In the rows, zero is written as 128.
Named moves, each a turn or a mirror, and the order they were made in; the first pair answered
kovis (before -> after):
[ 98  92 156 116 148 127 101  98 151 111 135 116 149 114  58 100 109 179]  ->  [146 112 153 163 156 146 123  67 161 111 141 137 132 136  63  81 135 140]
[136 133 166 144 139 110 146 132 154 139  97 145 113 120 158 153 153 136]  ->  [122 126 166 129 136 104 139 142 150 139  98 139 119 113 156 160 145 148]
[114  98 168  61 135  96  92 138 101 138 143 103 150 124 106 142  87 149]  ->  [203 138 161 142 151 131 130  83 126 140 153 139 117 160 117 106 128  75]
[139  98 173 113 149  91 118 127 132 123 130 133 144 116 119 125 112 135]  ->  [164 108 171 136 153 103 131 112 138 121 131 142 134 126 122 115 127 115]
Gobo (before -> after):
[ 75 134 120 127 132 127 104  80 136 147 154 106 133 124  99 134 113 148]  ->  [ 75 145 106 141 130 139 111  78 139 146 152 109 127 126  98 133 121 146]
[118 150  98 153 126 137  98  51 135 149 172 130 132 168 101 140 125 103]  ->  [113 131 134 115 135 107  85  55 125 153 176 120 146 157  96 147 107 114]
[154 135 143 121 136 121 115 123 119 141 134 130 130 130 134 129 130 115]  ->  [155 142 131 133 132 133 122 117 119 137 129 135 125 135 136 123 137 111]
gufoz (before -> after):
[ 80 103 118 137 160  84  99 119 114 129 134 132 121  96 124 108 126 137]  ->  [ 81 101 116 135 165  85 102 122 115 127 133 133 118  95 120 105 128 141]
[130 101 167 131  94 125 120 122 145 137 149 139 125 124 136 125 134 136]  ->  [137  94 164 127 111 132 134 138 149 132 142 145 116 121 125 117 140 146]
[135  93 195  71 149 101 146 179 123 161 108 119 133 117 102 135 136 148]  ->  [115 115 204  84 107  77 109 135 112 173 129 104 142 129 131 154 115 119]
zokid (before -> after):
[ 91 125 175  78 137  73 123 128 102 149 140 136 135 132 144 130  84 132]  ->  [ 91 126 182 102 146  62 132 106 122 148 143 141 132 128 155 129  93 122]
[132 107 174 115 137  74 141 144 146 112 124 126 150 130 161 153 121 120]  ->  [133 105 172 140 151  74 153 130 164 108 124 132 145 124 154 148 134 120]
[104  94 171  95 113  72 128 153 140 124 124 118 162  97 152 150 114 146]  ->  [106  94 173 122 123  68 144 130 165 122 126 123 159  89 157 149 123 138]
Now pairs of rows:
(2 to 3 moves a pair)
[150 115 162  86 153 106 125 138 119 132 132 122 133 134 113 115 116 135]  ->  [ 99 124 106 100 127 138 122 163 118 124 118 113 134 123 111 123 121 163] | Gobo, kovis
[105 118  97 127 153 156  77  63 109 141 170 105 124 143  66 106 110 130]  ->  [106 140  76 138 121 170  70  78  97 140 167 105 124 152  92 110 108 115] | zokid, zokid, Gobo
[ 85 110 143 105 119  94 146 146 154 127  89 126 130  77 166 156 126 104]  ->  [131 112 152 138 148 103 169 112 176 127  95 145 113  92 148 135 146  80] | kovis, Gobo, zokid
[187 123 171 111 197 133 160  86 100 123 131 114 165 133 109 134 146 128]  ->  [113 111 156  75 164 117 136 122  90 121 122  89 189 109 127 162 124 173] | Gobo, kovis, zokid
[ 73 125 133 102  92 112  99 137 112 136 117 110 143 116 158 156 104 148]  ->  [ 75 126 139 147 106  94 127  97 151 130 122 121 137 104 171 155 123 135] | zokid, zokid
[ 70 122 152 129  83  97  96  67 112 152 162 114 145 103 164 132 107 125]  ->  [ 72 137 132 155  72 113  99  63 114 152 161 119 138 108 169 129 119 115] | gufoz, Gobo, gufoz
[156 156 100 133 138 172 144 146 123 120 106 158 129 133 126 104 145 134]  ->  [150 134 143  79 141 135 120 165 101 126 111 143 148 129 125 118 116 147] | zokid, Gobo
[ 88 111  94 115 166 127 110 160 116 130 131 139 148 106  43 150 156 185]  ->  [ 65 161  82 174  98 115  79  92 113 143 152 130 152 127  98 169 143 131] | gufoz, zokid, Gobo
[183 140 111 141 147 163 151 153 123 120 116 142 121 137 112  99 147 119]  ->  [177 132 132  96 131 148 128 178  90 126 116 131 136 140 126 107 124 122] | zokid, zokid, Gobo
[ 77 116 105 117 108 161  97 114  82 145 119  96 141 104 109 111  69 131]  ->  [117 140  86 166 110 187 118  87  94 144 118 118 120 125 113  94  94  96] | Gobo, kovis
[153 136 160 127  88  97 127 138 106 126 123 128 137 146 188 131 112  83]  ->  [176 109 153 102 137 117 161 185 117 114 100 141 131 132 153 115 134 119] | Gobo, gufoz, Gobo
[104 108 114 123 142 124 139 162 149 111 100 136 139 103 134 124 136 166]  ->  [157 107 153 131 164 108 151 136 155 116 111 148 133 114 137 112 140 132] | kovis, Gobo, kovis
[136 115 144  70 163 144 146 163 100 138 109 125 113 120  93 105 146 144]  ->  [107 169 125 124  88 138 105  95  91 154 137 114 117 148 147 125 129  90] | Gobo, gufoz
[136 132 133 149 116 152 130 104 112 133 106 147 104 119 155  91 141  96]  ->  [ 86 110 145 112 108 119 115 122 110 132 106 126 124  96 164 114 121 130] | kovis, zokid
[123 139 105 155 118 155 140 149 129 124 122 137 135 160 128 122 157 115]  ->  [ 90 120 121 113 117 132 123 168 118 125 123 121 152 144 125 135 138 145] | kovis, Gobo
[187 121 171 119 142 110 127 118 119 138 140 142 126 158 127 130 126 102]  ->  [156 153  95 153 108 170 129 142 114 131 123 140 112 164 127 124 142 116] | kovis, Gobo, zokid
[168 139 140 125 131 140 144 150  95 121 108 119 125 138 130 113 136 125]  ->  [126 137 152 115 102 109 119 136  89 127 118 102 139 128 147 134 114 131] | gufoz, zokid, kovis
[158 110 147 118 162 123 130  74 140 140 137 130 115 140  85 113 129 114]  ->  [130 130  80 124 129 177 123 105 121 133 123 123 108 144  79 113 137 134] | kovis, Gobo, zokid
[139  89 130 137 163 130 174 127 177 138 128 111 116 103  94 141 136 155]  ->  [140 104 115 157 159 144 178 122 179 136 124 115 111 108  99 140 143 149] | gufoz, Gobo, gufoz
